128 stands for zero in the data rows.
Here are some numbered points:
156 153 162 127 139 97 129 136 170 113 125 90 93 77 113 99 157 141 121 87 90 91 156 154 132 144 98 95 140 108 71 121 50 151 126 96 89 95 142 165 122 160 148 95 130 104 147 146 113 80 120 180 124 157 124 136 86 134 131 169 158 156 154 158 111 146 116 123 93 68 106 167 85 110 169 89 119 143 128 149 0
94 92 72 133 85 160 160 82 68 179 93 140 96 122 108 131 69 140 117 108 166 136 94 29 107 99 228 171 176 138 197 150 226 129 142 171 180 149 117 159 166 111 161 187 61 152 110 93 123 169 47 144 120 90 81 131 134 95 164 124 109 134 152 142 120 145 247 142 105 124 140 136 171 113 166 175 176 88 119 112 1
128 106 116 126 110 155 154 108 111 106 128 134 139 169 158 127 115 138 127 134 133 137 132 101 98 111 127 124 116 141 129 141 156 113 135 147 150 140 121 122 151 135 133 125 77 123 123 115 93 162 98 118 138 93 138 152 104 103 151 97 122 154 118 128 120 158 137 167 150 120 117 148 115 152 133 168 201 157 84 121 2
100 167 93 140 98 98 161 153 113 143 104 88 193 132 111 131 153 86 158 132 124 157 86 161 144 147 118 151 144 176 157 127 168 128 102 118 124 161 122 102 124 102 168 177 144 162 138 145 142 154 106 112 202 65 137 87 151 185 177 98 171 147 148 135 141 75 189 85 142 138 165 172 127 184 125 137 148 121 153 79 3
130 163 137 136 124 117 159 128 121 131 112 151 145 118 108 155 153 119 146 146 114 131 101 132 133 116 125 134 117 140 127 126 116 137 119 119 120 121 119 122 112 128 159 147 127 149 147 131 133 130 111 126 116 131 103 144 153 138 145 133 135 148 130 105 114 115 125 134 118 149 129 108 129 156 126 89 89 116 122 132 4
74 75 122 110 137 167 47 140 60 65 139 121 86 159 116 89 142 159 109 196 170 132 181 84 138 148 135 127 104 76 158 68 91 179 157 131 181 134 198 169 172 130 131 116 135 143 171 140 116 143 113 155 103 151 130 170 105 56 120 92 133 124 71 136 109 115 100 186 173 122 96 106 177 117 122 129 140 147 75 112 5
120 131 148 72 152 130 125 126 129 89 84 61 78 65 138 109 86 120 108 110 145 70 167 15 155 81 99 160 168 139 99 186 135 174 212 96 145 82 129 173 192 174 195 134 104 111 165 174 102 138 23 163 119 152 94 119 104 93 122 155 135 170 182 116 103 162 155 82 76 65 129 216 128 139 210 138 248 128 117 102 6
134 158 138 191 139 82 106 117 107 201 151 222 145 152 149 112 160 112 129 163 179 162 35 83 41 94 197 146 130 77 165 94 173 57 115 176 128 92 119 118 150 101 92 187 192 181 143 34 109 192 126 86 2 159 114 152 132 127 130 196 142 80 83 113 124 170 146 151 104 116 168 13 160 57 49 80 61 159 82 127 7
101 120 89 120 117 127 111 119 114 130 133 119 119 164 114 122 101 147 112 118 126 154 139 111 113 159 151 121 98 108 158 117 140 158 109 133 125 145 126 143 123 115 91 95 140 111 100 138 139 136 129 136 140 144 131 138 122 109 142 125 104 99 108 130 147 128 140 120 153 134 109 133 151 118 136 134 127 124 121 130 8
204 199 121 80 87 119 171 123 135 59 175 103 40 154 191 111 88 199 39 57 141 93 139 63 39 129 37 84 78 129 106 138 155 134 121 152 107 118 151 174 131 149 75 45 112 79 127 136 87 172 146 88 149 167 174 166 59 71 143 82 144 81 68 115 164 185 24 121 160 58 61 179 93 110 167 95 188 236 90 135 9
127 159 126 157 152 109 156 131 120 120 103 176 154 108 100 161 134 111 147 149 116 124 112 150 156 103 145 135 122 117 144 137 108 142 110 118 136 146 109 118 101 116 160 155 103 157 113 113 140 129 111 144 117 119 106 124 154 130 137 125 149 156 155 89 101 110 126 129 135 178 142 123 121 185 121 89 90 113 127 136 10
110 150 116 178 103 111 91 130 133 141 138 144 168 139 112 144 111 112 180 143 171 138 92 124 105 147 118 117 154 81 148 126 158 88 98 154 92 129 95 118 166 111 82 140 140 112 106 81 181 123 140 79 78 126 144 102 112 117 122 160 111 96 105 141 161 149 146 115 102 114 166 155 153 142 129 140 132 127 164 147 11
187 147 173 74 145 142 227 155 179 128 109 82 152 130 147 143 138 103 75 121 116 137 95 133 142 62 121 108 123 199 97 144 173 96 131 106 133 106 96 125 112 165 163 176 121 112 138 91 87 137 114 140 133 86 99 129 171 203 131 125 122 166 152 79 130 153 105 143 119 164 146 86 95 142 100 116 97 151 112 131 12
141 111 126 123 136 132 156 134 92 187 84 106 76 115 118 135 142 103 101 51 101 137 176 114 161 114 149 144 155 136 117 99 102 174 90 116 153 153 128 149 106 144 186 179 103 92 156 162 126 101 86 170 161 83 93 151 195 152 164 75 129 150 212 144 113 119 196 92 91 127 131 120 127 137 118 61 150 134 148 153 13
133 134 94 148 115 107 135 124 148 189 104 131 139 144 104 111 157 108 140 80 128 153 142 147 95 195 187 165 128 123 132 134 122 114 94 107 140 142 117 126 104 86 107 130 146 149 121 138 151 91 154 124 163 129 119 103 109 161 122 155 123 137 163 169 147 142 191 110 103 108 102 137 134 118 90 165 151 106 153 111 14
144 194 172 89 128 82 105 172 113 42 190 120 159 110 102 117 209 197 91 53 99 102 66 180 69 163 69 91 44 114 130 149 90 126 169 49 89 216 134 146 53 156 130 143 187 189 168 103 113 241 130 115 142 187 146 85 93 119 137 165 181 122 55 166 138 18 89 78 228 217 75 79 58 100 132 91 0 209 95 122 15
112 131 181 83 121 181 129 133 142 85 112 145 149 76 120 171 139 123 129 101 76 77 195 185 156 113 76 149 134 128 87 125 91 138 118 104 97 165 102 87 72 146 146 128 117 96 120 138 142 85 135 122 176 105 111 136 146 167 152 78 101 136 153 108 77 100 90 111 149 170 113 93 85 144 152 105 113 109 148 191 16
84 157 192 149 177 165 82 140 159 91 105 158 79 106 193 97 146 105 138 77 126 54 201 154 110 159 89 97 164 79 93 126 30 133 173 107 121 135 129 153 136 155 183 126 96 154 199 163 104 106 121 119 150 144 143 90 91 170 75 142 146 183 148 174 113 151 138 109 110 73 112 139 77 139 141 140 185 138 130 163 17
130 96 131 130 123 154 126 120 133 142 125 135 113 115 129 142 93 120 115 105 116 124 135 110 121 116 116 135 144 122 129 132 141 125 129 155 129 149 112 120 128 134 127 138 104 101 130 135 118 130 121 127 133 95 124 113 141 127 117 104 109 102 132 128 126 128 143 110 121 128 135 132 124 121 124 131 150 129 137 146 18
108 152 153 213 95 81 105 148 111 177 128 151 187 123 159 129 122 99 189 153 203 160 65 120 92 145 149 115 129 92 160 119 167 74 107 154 86 139 99 107 177 113 73 157 160 153 112 96 166 129 155 72 63 168 150 120 112 115 124 193 134 55 130 136 176 175 144 104 88 138 193 155 152 124 103 137 135 93 136 140 19
99 91 144 126 122 163 137 107 139 149 109 129 116 127 166 137 78 130 93 94 135 109 157 84 103 112 103 149 169 144 128 141 130 135 135 160 141 160 113 100 142 146 106 110 85 76 141 130 136 119 111 137 122 92 123 102 149 135 135 104 75 82 126 106 142 115 143 103 105 139 164 149 92 116 119 138 189 141 155 150 20
120 87 109 155 92 151 133 88 120 124 175 206 165 171 133 125 141 159 105 91 155 130 121 100 24 148 98 108 128 100 144 126 187 72 136 189 144 186 103 94 140 137 96 135 104 148 143 78 132 162 135 63 140 105 193 107 84 117 154 104 97 87 77 147 160 146 168 164 174 145 120 115 99 118 91 171 169 164 96 143 21
125 159 75 100 100 108 177 168 120 138 67 115 91 165 109 117 157 139 77 73 139 177 180 93 152 138 151 148 108 131 142 146 117 173 97 127 166 132 141 166 91 134 128 133 140 146 90 181 124 142 97 162 216 129 111 162 157 133 171 100 144 120 131 96 120 142 124 101 170 130 109 133 155 126 107 100 170 145 77 112 22
123 103 126 123 112 130 113 104 133 138 139 161 152 146 118 115 132 128 121 78 138 106 131 123 65 161 125 119 118 94 140 109 149 121 124 140 95 172 95 127 113 128 113 119 123 142 124 103 135 127 132 90 137 140 150 126 104 126 129 136 85 110 89 143 147 135 165 128 130 154 103 120 110 104 133 156 145 144 140 174 23
190 148 66 143 171 103 92 174 85 180 180 79 59 173 193 134 127 162 128 71 114 124 67 224 97 191 117 94 69 100 108 39 140 191 31 167 33 124 150 178 118 116 89 68 163 43 162 167 168 123 255 95 198 205 164 224 123 52 105 82 148 26 164 188 179 90 25 86 113 108 116 119 162 88 138 55 40 174 196 111 24
96 118 92 96 71 120 126 130 107 110 136 84 125 127 98 136 71 167 127 111 124 133 95 77 129 105 100 133 113 121 151 144 182 155 138 162 119 164 130 141 158 141 106 144 102 80 114 118 138 197 77 141 164 98 160 132 147 81 163 96 124 109 129 133 137 142 155 115 133 139 110 191 125 126 175 136 156 151 148 128 25
158 128 63 146 104 130 190 87 25 173 143 192 158 183 102 174 180 110 143 139 144 122 68 94 109 83 220 139 121 156 160 97 174 110 121 173 152 124 104 121 144 133 209 178 71 181 131 63 137 206 39 111 113 137 94 194 146 63 230 123 128 145 136 121 113 189 172 162 133 163 145 80 214 180 110 146 160 94 90 112 26
New points follow, each followed by the numbers of its two nearest points above by angle, nearest first.
124 131 128 137 126 127 129 145 136 132 125 116 140 87 143 122 90 133 128 112 156 91 96 56 93 98 119 136 126 123 126 166 168 121 163 113 117 102 121 128 137 131 132 117 114 102 143 114 129 157 95 113 109 136 104 120 120 98 131 165 138 116 131 123 139 153 142 103 91 109 140 156 138 120 167 154 173 120 141 144 6 1
126 109 125 117 159 156 95 135 147 126 125 113 71 130 139 104 122 149 127 141 141 126 160 126 126 162 117 121 113 106 110 98 114 140 139 128 138 106 151 151 139 119 108 105 130 117 147 148 104 108 148 132 113 148 130 150 124 121 89 132 133 123 127 136 123 153 100 125 142 85 102 113 146 97 131 125 121 147 110 118 5 24
160 110 146 128 129 138 147 139 135 143 129 117 123 107 144 136 106 112 130 160 126 131 94 109 136 90 147 144 134 166 130 147 166 101 143 121 126 99 123 121 127 120 118 141 138 109 138 129 111 139 149 131 110 105 101 110 141 154 112 155 133 123 146 120 144 123 130 116 110 138 133 121 140 123 119 126 108 123 142 100 12 7
111 115 131 124 120 131 128 115 152 137 113 115 131 123 108 135 102 112 134 161 117 143 153 120 176 113 146 140 152 139 155 141 113 145 133 117 148 116 135 125 115 118 115 132 140 130 93 131 134 114 111 158 118 124 128 118 137 151 123 140 108 139 112 93 112 128 145 149 126 131 144 131 138 123 118 144 141 100 128 120 1 10
89 132 133 147 108 110 93 152 144 112 131 103 97 116 113 95 139 128 136 94 160 112 170 162 139 180 109 99 149 91 119 111 108 177 116 134 131 147 157 120 150 132 120 106 125 121 129 156 148 111 97 132 156 147 195 108 98 112 129 120 124 155 116 177 128 137 145 137 152 39 114 208 138 137 168 165 176 163 137 105 17 0
137 149 135 130 132 118 124 136 127 94 142 125 144 122 121 105 154 151 123 113 130 133 121 154 120 142 109 117 90 121 128 124 133 125 140 100 133 152 129 120 113 130 132 127 144 160 150 129 134 159 145 124 132 154 130 114 124 137 116 131 141 131 112 146 136 103 130 116 150 160 114 110 107 116 143 130 97 149 129 133 15 23
57 159 174 138 76 86 67 146 159 29 92 95 182 72 73 79 134 140 139 146 163 139 84 130 122 136 115 137 164 117 145 162 140 150 152 86 148 203 117 116 129 104 117 199 163 201 143 123 108 198 57 167 109 93 178 46 130 122 116 162 202 134 103 186 128 104 207 109 163 105 117 150 93 105 141 98 97 176 149 90 15 3
164 86 147 127 122 142 144 131 147 144 117 98 123 105 153 150 103 93 137 182 121 134 65 105 132 76 156 171 126 194 122 167 187 80 149 121 130 86 133 110 147 116 126 145 137 100 144 123 102 146 153 130 91 98 91 115 174 168 103 151 142 114 162 102 152 137 137 115 96 126 149 113 143 117 110 121 95 125 137 88 12 7
124 93 135 138 132 151 105 126 113 120 124 118 104 126 134 126 115 128 132 152 129 129 140 122 161 120 126 142 145 140 133 131 124 132 149 127 147 122 143 130 139 134 133 128 116 130 143 139 112 126 130 150 128 117 122 123 144 137 110 110 124 129 144 125 117 117 125 131 131 124 128 121 137 121 128 139 135 127 129 121 5 6
121 127 108 136 114 129 154 131 112 136 118 150 145 145 124 135 130 117 135 135 137 132 114 107 120 108 153 131 128 136 137 122 151 114 127 159 145 133 109 131 137 137 153 144 104 150 125 100 130 155 90 112 113 132 107 146 135 108 159 132 121 131 120 126 137 159 145 139 123 152 130 118 149 139 101 140 129 124 108 123 26 1
110 152 97 117 148 102 117 144 121 110 143 81 126 154 97 121 152 135 169 157 125 149 130 197 216 154 158 104 109 134 112 120 86 152 108 92 116 107 165 108 126 114 131 77 148 134 118 156 140 94 156 133 165 149 136 141 104 126 118 116 160 170 126 142 126 95 105 141 132 117 123 159 145 157 142 158 89 99 151 76 24 0
79 97 99 111 102 121 126 138 97 116 122 100 145 132 123 147 57 122 115 120 151 138 69 45 124 101 122 132 123 150 146 152 194 200 138 167 122 168 112 166 162 136 115 136 92 83 113 117 137 199 93 144 166 100 133 126 123 83 166 116 99 95 150 119 150 118 135 109 133 155 149 199 136 153 187 111 149 136 135 115 25 1
77 78 106 129 104 131 121 110 151 142 82 112 147 124 32 125 107 106 146 237 115 171 172 118 230 138 193 151 166 152 182 136 89 178 125 116 186 104 142 113 105 96 90 112 177 147 48 150 144 124 116 222 98 103 120 120 164 141 137 144 104 139 96 66 88 108 159 159 139 144 158 167 153 139 125 132 124 51 114 94 10 8
101 95 91 130 102 127 133 112 106 157 109 125 109 139 110 128 101 119 115 122 145 137 106 69 116 100 168 148 139 136 150 130 175 140 135 151 149 122 119 146 147 133 144 151 91 124 129 104 125 160 76 151 114 99 118 132 146 95 158 143 124 138 151 130 124 133 185 140 112 128 143 136 145 138 141 150 169 131 121 95 1 26
122 81 99 121 121 146 70 119 108 128 149 80 81 121 125 94 90 153 82 106 148 113 107 60 69 143 172 147 125 108 146 156 185 127 158 109 133 129 118 165 145 120 107 109 125 90 130 131 111 142 137 178 105 124 117 130 104 95 102 152 108 128 122 156 137 152 212 103 101 100 104 138 147 61 161 176 142 149 147 119 1 8
149 170 109 103 134 94 137 128 192 140 136 131 153 139 120 90 140 150 113 103 151 124 146 108 74 139 139 90 110 123 73 139 125 91 143 110 108 89 113 161 134 154 118 80 142 125 101 121 115 139 127 121 122 164 141 142 78 120 112 180 141 140 103 150 128 181 125 145 126 96 102 135 115 91 128 198 146 150 86 114 9 0
